In the rows, 128 means zero.
These are runs of 6 systems, one row a step. Runs of the same system follow the same rule from any start.
seq 1, J:
[[ 91 104 141 123 132 104 198 122 165 139 127 118  90 181 145  90 140 188
  127 122 174 129  93 146 148 138]
 [168 123  91 124 134 181  70 103 131 112 100 160 150  85 194 151 107 103
  103 145 111 139 133 123 170 115]
 [ 90 119 168 154 120 105 139 155 105  91 110 126 111 157  45 135 146  96
  132 134 145  75 167 106  92 129]
 [127 106 114  78  87 132 170  94 128 147 187 142 168 134 161 117 136 191
  120 116 138 140  73 133 154 123]
 [141 102 118 128 183 102  76 139 127 108  80 113  84  94 169 149 133  99
  138 168 134 137 180 143 169 119]
 [101 145 135 158 100 182 170 116 151 109  97 156 124 185  84 113 110 121
   97 106 168  85 109  93  92 121]
 [152 101 132  95  80 103  97 116  88 124 181 155 191  79 147 150 170 148
  136 147  88 121 131 137 153 122]
 [ 83  93 137 125 191  92 158 150 130 104 106  78  61 164 130 119 120 129
  136 139 170 139 139 139 166 136]]
seq 2, M:
[[163 174 131 169 157 123  94 134 195 174  68 128  83 117 136 116 110 124
  147 118 132 137 161 144  88 141]
 [104 146 147 130  62 107 169 144 103 142 169 134 145 139  65 118 171 139
  150 117 122  88 126 101  69 110]
 [142 113 104  81 144 149 122 119  82 120 186 105 177 109 164 136 108 130
  112 123  92 184  78 142 172 137]
 [174 135 122 134 170 111  56 123 163 145  71 132 100  80 139 153 112 104
  141 139 136 135 186 145 115 131]
 [103 162 131 137 100 102 186 149 136 171 133 107  91 152  87  95 162 149
  158 117 147 106 124 109  58 107]
 [142 130 131 109  90 150 127 115 101 129 204 141 207 122 134 135 117 151
  114 108  78 152  79 137 154 148]
 [160 112 114 110 184 111  58 137  96 109  95 108 115  75 147 154 127  78
  130 161 116 150 168 141 140 124]
 [128 173 109 131 131 128 166 128 180 187  99 110  72 137 110 108 118 144
  154 104 172 121 133 110  61 106]]
seq 3, E, 8 rows:
[[129 150 183 168 135 112 150 133 172 150 121 132 129 179  84  98 114 154
  122  96 125 140 106 163  89 188]
 [116 167 129 180  54 159 109 149 116 123 155 158 159 116 111 148 133 109
  143 123  77  86 150  85 133 104]
 [ 94 102 137 138 170 111 133 156  92  79  77 100  75 150 102 125 151  79
  123 162 160 103 159 115 120 113]
 [116 141 158 157 117  69 156 138 196 179 131 125  88 149 129 103 140 192
  165 114 137 123 141 157 123 148]
 [167 170 155 183  94 156  80 133 129 127 103 176 167 116 107 127 142  95
  111 128  81 108 137 125  79 146]
 [ 63 136 128 157 131 155 172 162 104  85 130  99  97 179  80 130 104  93
  126 118 148 102 130  83 138 108]
 [114 101 153 136 102  49 127 142 146 139 120 138  91 115 139 127 187 168
  167 159 139  89 179 140 144 114]
 [167 174 160 180 158 124  96 148 152 151  84 125 120 137 108 104 124 102
  121 120  96 152 125 156  69 173]]
seq 4, H (8 x 26):
[[ 76 120 122 123 155  84 153 159 139 137 161  68  72 137 108 145  97 145
  180 115 149 134 164 118 171 115]
 [173 164  89 136 121 151  93 112 177 172  73 153  99  84 172 131 128 124
  141 135 142 118 159 115  97  92]
 [164 105 159 124 127 139 106 114  79  91 109 161 187 136 120 108 171 104
   73 151 105 136  89 154  98 165]
 [ 71 121 139 132 127 130 180 147 117 111 196  90 132 176 111 128  88 152
  138  99 120 144  99 120 187 141]
 [118 137 102 121 111  99 123 131 165 165 118 126  75  91 127 156 126 146
  183 130 162  93 197 101 127  80]
 [192 134 129 126 167 141  86 108 133 132  55 148 130 110 148 109 147  96
   92 147 132 150 118 156  73 148]
 [119 122 149 142  98 161 138 130  91  94 183 142 197 155 129 124 120 133
   97 115  77 143  72 133 169 159]
 [ 66 109 121 113 115  85 176 150 123 128 162  91  80 141 106 136 137 153
  173 129 161 100 158 104 152  94]]
seq 5, F (8 x 26):
[[130  92 162 149 164 113  96 148  76  61  85 130 130 137 123 124 166  75
   95 174 111 123 140 148 137 153]
 [130 104 120  98 173 163 122  89 168 113 120 132 133 141 115 158  43 132
  103  99 178 148 129 138 165 154]
 [184 111 113  85 107 103  76 100 126 157 134 158 161  58 174 146 165 149
  139 152 112 134 145 146 128 115]
 [124 111 134 141 179 132 130 154  81  88 119  96 125 152 172 100 146 102
   99 154  93 172  82 151 167 153]
 [111  87 139 136 126 155 103 104 156  75 111 170 137 135 118 173  81 122
  110 126 161  90 170 116 192 133]
 [195 109 129  65 162 108  84  93 114 150 117 135 162  83 116 139 133 125
  112 130 140 162 126 167  76 150]
 [121 116  94 121 149 135 131 137 115 126 151 101 119 122 220 121 122 145
  133 143 100 170  99 137 213 118]
 [132  91 167 167 126 131  85 128 118  63  76 176 140 135 127 139 152  96
   95 164 122  88 160 134 157 146]]
seq 6, M, 8 rows:
[[ 92 123 162 149  96  94 157 130 175 136 126 146  97 155  70 136 131 161
  157 113 169  71 172 115 115 127]
 [ 93 123 128 146  93 141 166 149  91 106 179 123 150 159 175 103 152 148
  120 137  87 138  75 121 188 123]
 [170 110 117 129 156 176  72  99 125  91  73 166 151 105 160 145 111  88
   80 148 132 133 133 136 143 137]
 [ 95 110 142 120 163  96 161 133 150 123  86 105  68 159  72 128 124 125
  139 125 200 102 163 123  93 123]
 [ 89 142 139 158  76 143 172 133 159 138 185 138 145 165 146 120 107 185
  140  99 109 120 100 118 184 133]
 [149  93 131 137 121 137  78 125  84  77 105 163 158 103 178 134 171  99
   97 176  96 119 131 134 169 127]
 [126 129 115 123 188 157 146 122 143 114  58 109  80 158 106 113 103  92
  101 126 189 132 123 121  85 126]
 [ 92 118 155 136  83 115 159 114 179 135 170 149 136 155  82 148  94 184
  148  93 156  93 148 123 153 138]]
seq 7, E, 8 rows:
[[ 88 132 139 184 141 152 110 171  92  65 136 111 128 154 119 145 102  77
  122 136  87 121 142 108 187 132]
 [109 120 112 117 139  90 133 130 170 149  96 116  56 112 124 144 131 143
  170 136 184  95 193 113 126  91]
 [166 141 171 133 120  93 135 122 139 160 109 145 146 138 100  87 174 148
  117 126 120 132 102 167  44 169]
 [103 173 138 200  93 181 133 158 119 105 155 136 154 160 130 123 103 107
  119 109  66 124 105 101 159 137]
 [ 97  94 119 128 132 121 114 132 122  87  92 136  87 117 112 163 134 101
  142 155 172  76 196  95 155  90]
 [135 128 161 115 159  54 149 138 148 170 121  97  95 137  91 102 153 157
  154 123 148 143 136 167  72 158]
 [150 188 135 194  74 162 122 141 145 154 132 163 156 136 158  99 145 134
  123 120  63 126  95 121 112 133]
 [ 91 108 135 158 134 172 120 133 109  56  97 145 123 157  96 153 102  75
  100 136 149  85 153  94 156 118]]
seq 8, J:
[[111 134 115  99 128 107 198 126 126 161 115 103  86 153 112  88 169 149
  136 128 178 121 101 119  60 101]
 [182 119 143 137 128 135  78  98 165 139 108 176 166 108 185 126 123 155
  102 136 104 151 118 172 155 165]
 [ 82 141 138 173 146 140 114 170 111  84 136  99 106 150  78 159  81  77
  145 117 114 111 172  97 156 126]
 [132 141  95  74  85 138 184 110 103 166 160 125 143 121 124 105 167 156
  130 120 150 124  84 106  66  91]
 [163  98 161 134 164  75  81 124 152 132 100 140 123 108 169 123 148 148
  129 155 114 153 145 188 158 172]
 [ 88 156 119 170 144 191 142 141 150 100 120 116 112 171 102 143  50  96
  119  95 138 121 132  90 155 126]
 [152 140 104  90  71 121 126 121  83 156 158 142 162  81 117 130 185 127
  143 140 113 107 127 104  67  83]
 [121  93 177 141 169  63 141 140 148 123 118 112 105 160 140 100 150 163
  129 139 129 151 118 184 156 181]]
seq 9, F (8 x 26):
[[151 128 108 101 157 181  99 124  64  88 134 117 176 112 106 148 103  64
   89 128 112 155 103 115 113 131]
 [110  63 105  63 144 110 151  96 132 114 122 126 101 123 164 139 134 160
  127 148 198 119 138 132 175 104]
 [167 119 177 159 151  79  73 134 156 135 112 144 139 114 144 127 140 143
  131 140  90 151 147 187 143 185]
 [142 150  90 134 148 208 100 126 102 102 132 124 161 119 155 145  76  78
   98 117  97 158 103 106 158 121]
 [125  58 121  70 119 120 140  91 104  94 109 159 135 119 140 135 171 142
  102 164 186  95 131 127 139 105]
 [142 104 171 125 180  69 103 136 141 132 142 105 133 129 122 132 110 149
  138 121 110 174 132 189 158 193]
 [148 154  88 151 137 182  72 130 135 119 112 136 134  91 178 157  87  90
  126 133  95 140 151 105 172 105]
 [148  81 129  90 129 147 141  91  96  93  90 164 150 138 147 104 176 124
   70 159 166 118  87 141 106 127]]
seq 10, L, 8 rows:
[[115 124 109 120  66 149 167 107 141 144 172 156 155 135 189 114 142 189
  127 126 120 122  87 117 178 107]
 [107 139 193 191 137 102 117 150 167 113 117 134 117 169  65 133  98 128
  136 107 122 110 162 144 128 178]
 [159 143  76  84 162 138  98 123 111 152  95 104  98  76 127 147 126  87
  143 139 154 139 157 108  77  84]
 [130  98 128  97  70 119 155 111  91 124 172 154 174 125 165 109 188 170
  115 147 112 120  82 134 143 118]
 [ 97 172 164 216 128 140 142 164 168 124 122 122 108 183 106 113  90 126
  134 102  99 123 128 122 144 159]
 [141 111  98  89 150 120  92 109 140 132 100 125 101  81 108 178 103 108
  149 133 179 109 196 108 116  92]
 [148 113 131  76 106 103 162 115  80 147 161 126 167 122 131  95 192 155
  115 140 122 144  73 149  81 131]
 [115 178 139 223 102 160 119 160 161 126 122 144 122 154 167 112 112 128
  130 122  68 125 122 116 171 139]]
seq 11, L:
[[127 118 122 163 115 199 116 112 128  73  90 175 149 149 172 125 123 104
   75 145 125 105 108 110 170 122]
 [ 97 111 134  98 150 141 144 124 115 104 181  97 152 150  58 165  54 121
  126  89 148 140 126 122 151 149]
 [157 125 119 104 178  71 107 135 147 173 131  89  96  91 174 123 131 155
  162 134 118 180 137 169 141 142]
 [144  96 141 148 134 143 125 113 121  89  59 167 125 149 175  94 182 115
   76 171 139 114 102 145 132 138]
 [115 141 118 127 131 205 136 115 120  98 154 133 172 157  93 147  52 101
   94  89 130 140  97 105 140 141]
 [125 105 129  96 165  71 101 141 124 139 178  85 121  95 129 166  98 147
  172 120 114 163 162 152 183 142]
 [139 104 135 126 171  97 145 127 132 129  63 119  82 146 178  79 184 136
  108 166 155 143 103 161 114 138]
 [152 136 120 142 115 213 113  90 145 102 104 180 176 141 141 130  90 112
   71 115 130 124  97 118 134 140]]
seq 12, H (8 x 26):
[[ 96 101 152 158 188 137 116 152 115  63 116 102 116 167 118 140  83  93
  108 131 123 144 135 139 194 163]
 [121 152  61  88  90 168 144 114 120 160 167 122 132  92 151 150 109 135
  153 114 140 122 127  77 130  60]
 [165  94 160 100 135  59 120 107 141 149  96 149 122 112 130 106 191 163
  125 153 154 124 135 176  85 152]
 [117 127 144 176 168 172 110 135 146  84 112 128 135 165 153 129  68 105
   97 120 104 153 114 139 198 168]
 [106 121  83  84  78 145 144 123  80 123 176 124 144  97 125 157 145 124
  147 134 137  97 137  75 136  63]
 [152 108 143  90 166  73 148 108 162 169 100 116  96 130 128  99 152 171
  133 129 176 149 119 174  84 152]
 [140 132 145 183 135 163  73 126 159  99 115 161 151 128 159 151  79 112
  111 123  86 136 144 137 197 161]
 [104 106  90  84 108 144 155 136  48  99 148 111 133 116 133 130 172 100
  123 154 136 112 110  86 123  70]]

Which system made each run below?
seq 13 (2 x 26):
[[ 88 137 116 124  79 113 145 138 147 146 180 123 115 115  96 167 105 156
  181 106 140  89 176  90 152  91]
 [139 141 151 123 115  59 144 138 149 181 117 119  97 120  99 105 181 160
  165 132 146 113 152 144  56 127]]
  L
seq 14 (2 x 26):
[[137  97 111  87 149 133  94 134  47  80 117 116 144  95 106 155 149  63
  112 160 130 120 148 111 117 102]
 [139 145 112  96 130 133 176 109 148 180 163 109 134 144 161  92 118 184
  127 101 134 178  62 150 119 139]]
  H
seq 15:
[[117 192 120 191 144 131 120 176 154 158 136  87  92 136 151 117  95 122
  165 109  75 159 134 123 148 133]
 [135 124 120 136  92 163 126  97 155 118  66 185 118 128 126 131 150 121
  105 144 177  67 153 101  94  94]]
  E
seq 16 (2 x 26):
[[117  97 120  85 109 112 145 101 137 127 107 148 107 114  87 148 148 137
  138 136 204  71 171 105  89  88]
 [100 119 150 136 140 105 179 142 140 135 168 103 124 178 153  93 124 179
  129 114 115 165  74 159 171 165]]
  M
seq 17, 2 rows:
[[143 110 120  71 157  85 132 105 150 161 102 114  89 105  88 138 133 142
  148 127 199 117 166 136  69 117]
 [108 163 154 164 107  96 161 157 154 168 185 103 128 156 123 105 121 178
  163  98  87 152 103 144 141 156]]
  M
seq 18:
[[131 111 112 113 172 136  98 150  61  89 150  91 147 115 161 137 122  86
  113 150  83 174 107 136 177 133]
 [131 125 122  87 163 124 148 109 143 142  97 111  98 133  59 135 105 116
  126 109 201 119 146 122  55 120]]
  J
seq 19:
[[165 119 114  91 180 160  83 118  74  97 121 112 165 104 108 152  98  70
   94 130 120 166 118 134 111 141]
 [107  99 105 103 146 127 146 136  91 111 173  95 134 130 193 124 130 145
  128 140 105 168  87 137 209 122]]
  L
seq 20 (2 x 26):
[[109 145 150 160 169 143 171 138 151 122  77 111  86 194  98  88 113 116
  102 114 163 133 102 134  88 153]
 [107 133 159 165  47 110 134 129 155 137 168 173 154 132 114 143 142 173
  155 117 105  79 154 117 154 127]]
  E
seq 21 (2 x 26):
[[146  93 107  70 128 110 133  79 181 160 116 149 111 103 152 144 116 181
  139 123 198 120 149 139 135 111]
 [168  85 135 113 176 122  65 108 123  95  93 143 144 101 172 145 122 113
  100 157 121 154 139 168 176 156]]
  H
seq 22, 2 rows:
[[168 114 135  91 109  84 115 125  79 144 121 137 147  89 119 113 212 126
  128 162 122 118 126 144  58 115]
 [113 156 134 180 162 158 150 156 135 117 124 103 115 181 166  90 101 122
  107 119  91 170  75 139 163 160]]
  E
seq 23 (2 x 26):
[[111 138 156 159 139 161 138 146  95  79 100 127 136 172  56 121 120  69
   93 122 132 107 119 109  83 145]
 [ 90  97  96  78 122 154 156 104 132 112 173 120 133 131 118 171  70 145
  137 106 177 118 137  98 185  99]]
  M
seq 24 (2 x 26):
[[102 119 149 107 119 113 164 121 144 143 203 110 157 154  97 136  83 182
  140  85 128 151 101 144 161 160]
 [144 149  69 112 152 127 104 139 136 165 117  94  82  76 194 141 125 120
  166 143 124 151 153 116 145  81]]
  J
seq 25, 2 rows:
[[129 130  94 112 101 186 144  81 188 142 127 169 137 127 156 147  75 161
  118 102 174 113 124 104 157 106]
 [144  77 144  59 134 103 110 110  61  98 163 126 185 104  73 155 143 115
  111 138 136 131 127 143 106 144]]
  E
seq 26:
[[171 145 116 122 141 106  87 107 199 187 109 140 109  85 155 147 100 162
  157 115 140 145 165 153 125 134]
 [146  94 157 120 126 109 110 131  63  84 100 147 153 124 110 113 203  92
   95 173 119 109 123 141  88 135]]
  L
seq 27 (2 x 26):
[[186 155 102 116 108 147 107 102 155 184 138 150 159  90 193 113 130 163
  124 119  99 165  90 149 119 130]
 [123 148 164 188 173 103  88 177 123 107 102  97  99 136  95 135 112  80
  142 133  91 137 167 140 128 158]]
  J
seq 28 (2 x 26):
[[123  89 123 105 179 117 102 111 161 115 132 115 114 119 151 166  66 145
  135 119 154 153 156 150 210 148]
 [148 107  74  93 121 149 100 108 108 126 119 141 127  77 210 143 148 123
  126 162 130 132 133 112 172  77]]
  H
